500 stands for zero in the data rows.
Some points:
vec![354, 411, 622, 395, 436, 609, 716, 436, 323, 569, 459, 719, 529, 465,
     344, 504, 679, 433, 541, 617, 455, 387, 614, 638, 690, 602, 461, 600,
     725, 545, 374, 430]
vec![484, 559, 430, 386, 381, 526, 438, 415, 665, 548, 368, 472, 418, 719,
     339, 475, 510, 489, 405, 522, 405, 481, 470, 348, 717, 644, 525, 762,
     347, 568, 722, 587]
vec![217, 647, 701, 393, 616, 355, 389, 602, 568, 414, 500, 604, 708, 351,
     566, 546, 431, 755, 386, 283, 525, 378, 274, 472, 494, 441, 693, 473,
     505, 398, 464, 465]
vec![575, 605, 911, 447, 377, 528, 672, 335, 762, 453, 671, 405, 313, 583,
     564, 631, 672, 564, 442, 433, 462, 458, 501, 313, 412, 398, 384, 433,
     628, 440, 603, 532]
vec![524, 524, 533, 516, 384, 291, 443, 547, 375, 427, 417, 478, 759, 431,
     593, 479, 611, 212, 640, 691, 419, 304, 600, 499, 573, 568, 549, 384,
     301, 506, 616, 552]
vec![459, 308, 431, 476, 722, 597, 288, 584, 633, 218, 484, 374, 697, 428,
     402, 602, 607, 481, 424, 635, 612, 694, 649, 459, 464, 580, 420, 502,
     551, 631, 424, 592]
vec![436, 519, 298, 563, 481, 583, 686, 832, 604, 659, 421, 453, 389, 495,
     690, 579, 722, 586, 615, 646, 520, 394, 434, 276, 569, 545, 647, 409,
     542, 320, 342, 370]
vec![470, 344, 620, 265, 484, 448, 584, 424, 532, 321, 558, 464, 434, 354,
     315, 500, 410, 299, 597, 537, 382, 568, 353, 376, 579, 546, 367, 455,
     376, 389, 351, 331]
vec![300, 530, 606, 599, 521, 635, 410, 682, 348, 363, 389, 401, 388, 515,
     614, 602, 371, 360, 798, 508, 380, 689, 488, 403, 312, 509, 367, 535,
     561, 427, 495, 295]
vec![728, 463, 535, 580, 451, 402, 406, 494, 287, 439, 377, 402, 325, 643,
     294, 574, 530, 451, 360, 590, 543, 239, 505, 439, 342, 573, 686, 433,
     435, 709, 519, 388]
vec![444, 605, 602, 593, 572, 477, 360, 519, 222, 535, 226, 488, 337, 447,
     395, 289, 399, 334, 595, 489, 474, 468, 368, 327, 569, 573, 662, 142,
     593, 645, 428, 549]
vec![431, 547, 433, 442, 443, 403, 606, 704, 292, 279, 503, 695, 403, 414,
     447, 550, 540, 491, 207, 739, 392, 511, 533, 448, 466, 519, 427, 694,
     474, 586, 482, 501]
vec![460, 601, 551, 531, 541, 436, 475, 563, 748, 506, 389, 573, 570, 295,
     478, 411, 521, 638, 583, 568, 460, 442, 646, 545, 235, 225, 393, 573,
     543, 552, 694, 504]
vec![683, 398, 536, 413, 400, 402, 504, 540, 506, 544, 448, 668, 581, 573,
     541, 502, 645, 351, 652, 611, 512, 501, 431, 537, 342, 525, 400, 506,
     819, 498, 570, 577]
vec![324, 435, 385, 555, 606, 511, 373, 325, 717, 228, 583, 577, 604, 643,
     391, 718, 555, 548, 637, 472, 594, 442, 365, 514, 637, 641, 657, 437,
     476, 496, 587, 559]
vec![846, 617, 477, 528, 517, 669, 619, 475, 536, 418, 243, 493, 675, 589,
     665, 447, 220, 689, 462, 559, 605, 374, 600, 449, 586, 585, 594, 330,
     574, 616, 457, 619]
vec![317, 522, 538, 766, 738, 382, 449, 468, 522, 470, 688, 394, 450, 672,
     512, 461, 489, 633, 313, 556, 481, 319, 186, 504, 351, 502, 244, 418,
     543, 556, 597, 408]
vec![559, 337, 503, 453, 533, 497, 494, 584, 508, 593, 487, 589, 423, 392,
     363, 709, 631, 302, 450, 512, 506, 410, 522, 512, 676, 418, 582, 608,
     458, 552, 715, 450]
vec![585, 518, 547, 495, 842, 538, 687, 428, 581, 606, 510, 451, 610, 499,
     387, 701, 614, 359, 592, 283, 492, 737, 451, 287, 485, 629, 372, 467,
     490, 535, 668, 409]
vec![451, 473, 243, 610, 278, 482, 564, 436, 731, 613, 584, 583, 518, 313,
     597, 365, 453, 197, 438, 474, 671, 516, 491, 577, 415, 493, 525, 644,
     438, 614, 423, 339]
vec![493, 491, 360, 534, 447, 521, 480, 496, 452, 452, 277, 451, 404, 596,
     398, 318, 551, 793, 508, 403, 517, 588, 536, 458, 335, 586, 301, 498,
     293, 523, 335, 593]
vec![453, 549, 483, 605, 543, 498, 496, 727, 426, 269, 492, 581, 466, 354,
     328, 451, 396, 504, 786, 322, 452, 590, 517, 386, 635, 544, 556, 527,
     567, 477, 604, 709]
vec![552, 286, 537, 514, 449, 486, 417, 720, 332, 536, 428, 359, 520, 464,
     407, 501, 422, 520, 426, 300, 651, 491, 434, 802, 566, 590, 426, 314,
     709, 370, 621, 621]
vec![493, 644, 519, 521, 325, 468, 485, 277, 482, 293, 346, 453, 528, 418,
     495, 452, 516, 634, 508, 535, 614, 583, 488, 477, 694, 571, 544, 556,
     377, 382, 448, 269]
vec![691, 643, 419, 528, 298, 590, 444, 635, 473, 463, 534, 547, 649, 618,
     400, 449, 374, 341, 441, 646, 784, 829, 366, 449, 521, 347, 592, 404,
     345, 316, 652, 507]
vec![373, 353, 486, 285, 608, 461, 549, 361, 505, 595, 512, 603, 452, 462,
     552, 339, 435, 314, 247, 481, 318, 448, 603, 571, 510, 441, 787, 500,
     429, 454, 583, 369]
vec![492, 413, 395, 479, 368, 278, 404, 498, 506, 731, 431, 335, 434, 581,
     436, 767, 303, 456, 671, 333, 628, 341, 453, 542, 480, 561, 491, 609,
     313, 365, 352, 555]
vec![487, 298, 851, 547, 514, 590, 543, 253, 455, 567, 546, 605, 594, 533,
     435, 351, 464, 500, 528, 523, 691, 644, 591, 516, 483, 399, 472, 491,
     187, 581, 563, 474]
vec![527, 497, 603, 530, 313, 362, 354, 369, 484, 426, 282, 727, 436, 364,
     589, 618, 561, 478, 218, 260, 201, 654, 441, 451, 320, 429, 426, 552,
     530, 493, 359, 559]
vec![418, 502, 606, 376, 475, 576, 623, 557, 283, 537, 482, 256, 576, 534,
     749, 467, 568, 532, 460, 631, 309, 508, 690, 450, 576, 497, 436, 613,
     409, 524, 531, 534]
vec![889, 499, 373, 500, 508, 429, 363, 495, 487, 537, 597, 623, 427, 377,
     538, 663, 476, 525, 451, 557, 269, 637, 581, 587, 577, 449, 495, 368,
     317, 497, 522, 348]
vec![667, 457, 491, 567, 401, 542, 459, 404, 466, 466, 803, 630, 315, 668,
     451, 352, 520, 705, 586, 363, 385, 401, 588, 360, 737, 363, 526, 349,
     433, 341, 562, 477]
vec![660, 372, 453, 437, 651, 470, 641, 588, 616, 493, 346, 676, 496, 356,
     748, 470, 520, 511, 528, 389, 503, 583, 480, 528, 404, 484, 682, 675,
     339, 361, 389, 610]
vec![405, 356, 425, 516, 650, 281, 729, 322, 432, 422, 319, 282, 444, 520,
     516, 451, 609, 649, 434, 520, 556, 572, 529, 553, 525, 335, 474, 468,
     616, 574, 543, 418]
vec![484, 303, 450, 342, 461, 506, 407, 305, 655, 327, 474, 293, 499, 475,
     541, 466, 416, 346, 620, 443, 522, 179, 718, 487, 445, 451, 452, 560,
     597, 470, 386, 638]
vec![501, 434, 484, 522, 369, 583, 508, 582, 465, 622, 459, 365, 579, 344,
     421, 586, 419, 674, 345, 629, 649, 401, 286, 460, 535, 449, 328, 600,
     566, 386, 613, 556]
vec![475, 686, 349, 542, 368, 417, 457, 620, 388, 462, 540, 335, 419, 474,
     476, 663, 553, 489, 576, 541, 529, 341, 478, 457, 573, 353, 681, 534,
     412, 725, 495, 828]
vec![666, 689, 729, 583, 343, 495, 489, 666, 522, 414, 658, 475, 694, 649,
     504, 436, 559, 390, 525, 491, 685, 429, 678, 669, 556, 477, 453, 475,
     574, 513, 366, 418]
vec![412, 453, 483, 486, 631, 587, 410, 463, 301, 408, 629, 449, 404, 669,
     645, 631, 410, 564, 589, 533, 659, 613, 458, 503, 387, 493, 690, 730,
     469, 568, 518, 543]
vec![638, 690, 455, 400, 378, 459, 546, 328, 460, 592, 719, 474, 502, 562,
     367, 446, 669, 676, 559, 529, 259, 677, 304, 698, 300, 609, 633, 683,
     757, 423, 539, 456]
vec![335, 428, 211, 635, 443, 658, 647, 515, 531, 405, 577, 587, 664, 431,
     384, 566, 479, 581, 386, 444, 523, 353, 465, 275, 397, 394, 543, 351,
     592, 577, 248, 481]
vec![501, 495, 363, 546, 403, 524, 595, 411, 510, 369, 519, 142, 644, 441,
     519, 476, 514, 445, 608, 299, 273, 561, 467, 630, 518, 380, 636, 458,
     487, 561, 681, 367]
vec![564, 457, 649, 669, 509, 662, 449, 555, 732, 553, 613, 311, 214, 331,
     654, 441, 533, 486, 418, 526, 652, 680, 462, 648, 333, 695, 568, 440,
     507, 532, 445, 541]
vec![360, 466, 472, 598, 441, 513, 425, 695, 500, 452, 548, 568, 473, 639,
     500, 553, 470, 555, 376, 358, 507, 367, 797, 535, 301, 534, 383, 412,
     349, 397, 754, 494]
vec![452, 485, 380, 751, 465, 615, 610, 711, 685, 404, 315, 596, 507, 596,
     659, 334, 647, 399, 370, 145, 575, 496, 457, 518, 580, 553, 602, 565,
     511, 678, 414, 470]
vec![554, 579, 451, 765, 723, 592, 531, 527, 525, 662, 448, 401, 505, 368,
     475, 387, 261, 576, 596, 662, 388, 370, 386, 483, 442, 362, 589, 599,
     462, 522, 647, 425]
vec![652, 642, 734, 465, 608, 582, 396, 396, 584, 148, 631, 432, 393, 326,
     559, 374, 347, 625, 444, 479, 541, 455, 413, 591, 589, 621, 553, 399,
     568, 515, 421, 390]
vec![663, 754, 528, 554, 715, 515, 411, 426, 468, 462, 432, 656, 409, 603,
     671, 561, 391, 392, 591, 471, 693, 235, 634, 634, 610, 500, 385, 697,
     651, 362, 595, 207]
vec![587, 152, 408, 630, 387, 582, 270, 665, 515, 502, 462, 549, 639, 729,
     638, 454, 545, 624, 505, 687, 330, 536, 358, 654, 666, 476, 474, 459,
     611, 488, 534, 429]
vec![389, 581, 668, 548, 437, 455, 625, 675, 437, 494, 476, 420, 642, 662,
     667, 528, 604, 219, 424, 401, 491, 419, 206, 515, 480, 556, 486, 424,
     213, 407, 403, 609]
vec![448, 578, 603, 502, 486, 457, 458, 549, 324, 723, 592, 372, 531, 443,
     450, 438, 626, 759, 431, 481, 648, 531, 785, 382, 650, 545, 498, 712,
     429, 551, 530, 559]
vec![656, 374, 540, 731, 487, 503, 639, 340, 561, 604, 606, 429, 505, 426,
     358, 436, 484, 440, 608, 535, 324, 418, 390, 468, 442, 633, 362, 793,
     361, 391, 340, 520]
vec![571, 651, 551, 616, 653, 560, 652, 441, 478, 351, 566, 716, 379, 274,
     569, 512, 630, 688, 593, 676, 672, 584, 405, 637, 309, 491, 415, 347,
     404, 415, 435, 607]
vec![302, 627, 675, 634, 534, 747, 385, 228, 433, 664, 508, 570, 636, 491,
     394, 537, 706, 531, 514, 527, 389, 520, 616, 662, 375, 500, 495, 572,
     388, 530, 409, 466]
vec![264, 484, 712, 594, 443, 502, 437, 453, 677, 570, 405, 472, 276, 606,
     417, 575, 402, 408, 564, 579, 490, 668, 531, 511, 585, 486, 691, 498,
     738, 496, 416, 576]
vec![489, 549, 478, 344, 503, 704, 514, 573, 418, 594, 697, 408, 492, 422,
     489, 459, 435, 473, 509, 318, 266, 574, 571, 698, 649, 606, 418, 494,
     531, 420, 512, 640]
vec![459, 538, 411, 160, 657, 459, 217, 521, 656, 601, 496, 480, 551, 470,
     584, 229, 608, 585, 516, 658, 517, 512, 364, 318, 528, 674, 398, 548,
     505, 713, 517, 565]
These points spread out most along one direction. Take the direction at right angles to it along which they spread out most. Go by this last direction. How many in every 100 of the points above lie lower along it than each point below? Round to a whole number. More than half of the points above lie lower than the first one.
vec![528, 468, 281, 338, 395, 451, 260, 340, 318, 575, 515, 462, 611, 419,
     629, 406, 535, 595, 447, 384, 709, 542, 499, 407, 369, 576, 498, 408,
     739, 324, 613, 392] 39
vec![596, 551, 614, 371, 585, 810, 400, 439, 490, 516, 405, 401, 552, 477,
     425, 515, 526, 510, 374, 578, 414, 444, 443, 304, 339, 270, 558, 487,
     576, 328, 419, 559] 39
vec![427, 608, 319, 340, 573, 555, 524, 500, 615, 375, 429, 323, 325, 513,
     493, 621, 671, 459, 364, 533, 517, 453, 596, 608, 447, 535, 498, 337,
     452, 435, 638, 593] 44
vec![337, 478, 483, 598, 506, 315, 536, 521, 626, 651, 547, 372, 419, 488,
     358, 265, 465, 325, 483, 658, 514, 624, 671, 410, 645, 491, 384, 521,
     557, 291, 471, 461] 82
vec![514, 712, 318, 669, 674, 345, 417, 309, 473, 438, 465, 530, 592, 689,
     595, 554, 468, 395, 352, 626, 514, 523, 666, 543, 768, 365, 508, 339,
     528, 357, 237, 626] 39
vec![597, 356, 640, 371, 548, 478, 330, 619, 540, 635, 836, 564, 484, 506,
     530, 489, 604, 487, 607, 472, 461, 499, 389, 558, 547, 287, 454, 430,
     564, 607, 449, 464] 63
vec![436, 513, 654, 424, 366, 289, 561, 647, 673, 538, 566, 452, 593, 507,
     577, 665, 210, 736, 613, 537, 424, 619, 643, 351, 440, 477, 539, 493,
     444, 745, 434, 290] 42
vec![423, 468, 322, 448, 448, 372, 625, 590, 448, 774, 523, 787, 415, 351,
     459, 602, 697, 508, 584, 495, 639, 411, 729, 562, 556, 489, 404, 445,
     345, 608, 452, 301] 89
vec![700, 643, 334, 456, 574, 518, 383, 470, 430, 643, 565, 572, 601, 618,
     400, 611, 302, 460, 407, 437, 372, 570, 569, 384, 583, 531, 321, 432,
     601, 726, 352, 485] 63
vec![511, 471, 453, 465, 328, 598, 558, 314, 369, 630, 504, 619, 404, 487,
     690, 615, 389, 487, 518, 500, 572, 535, 311, 624, 833, 349, 238, 586,
     521, 681, 560, 637] 82
vec![532, 364, 654, 561, 757, 318, 575, 400, 493, 486, 454, 454, 558, 562,
     376, 475, 566, 607, 618, 403, 565, 692, 481, 547, 437, 463, 586, 567,
     598, 477, 525, 567] 35
vec![316, 404, 455, 525, 319, 434, 623, 364, 330, 581, 613, 716, 559, 417,
     757, 490, 355, 398, 625, 516, 383, 444, 600, 279, 394, 673, 497, 400,
     556, 460, 720, 625] 82
vec![552, 528, 214, 300, 543, 462, 741, 648, 372, 428, 518, 611, 335, 730,
     516, 294, 487, 357, 488, 377, 654, 451, 507, 521, 297, 315, 476, 639,
     471, 589, 287, 480] 58
vec![514, 444, 511, 448, 667, 431, 640, 547, 490, 670, 663, 536, 640, 497,
     324, 538, 287, 464, 307, 577, 516, 537, 520, 591, 480, 705, 698, 556,
     691, 445, 481, 705] 63
vec![345, 577, 461, 126, 396, 627, 602, 550, 646, 687, 325, 690, 485, 638,
     387, 479, 405, 657, 618, 504, 395, 558, 371, 823, 336, 526, 446, 286,
     429, 442, 548, 528] 54
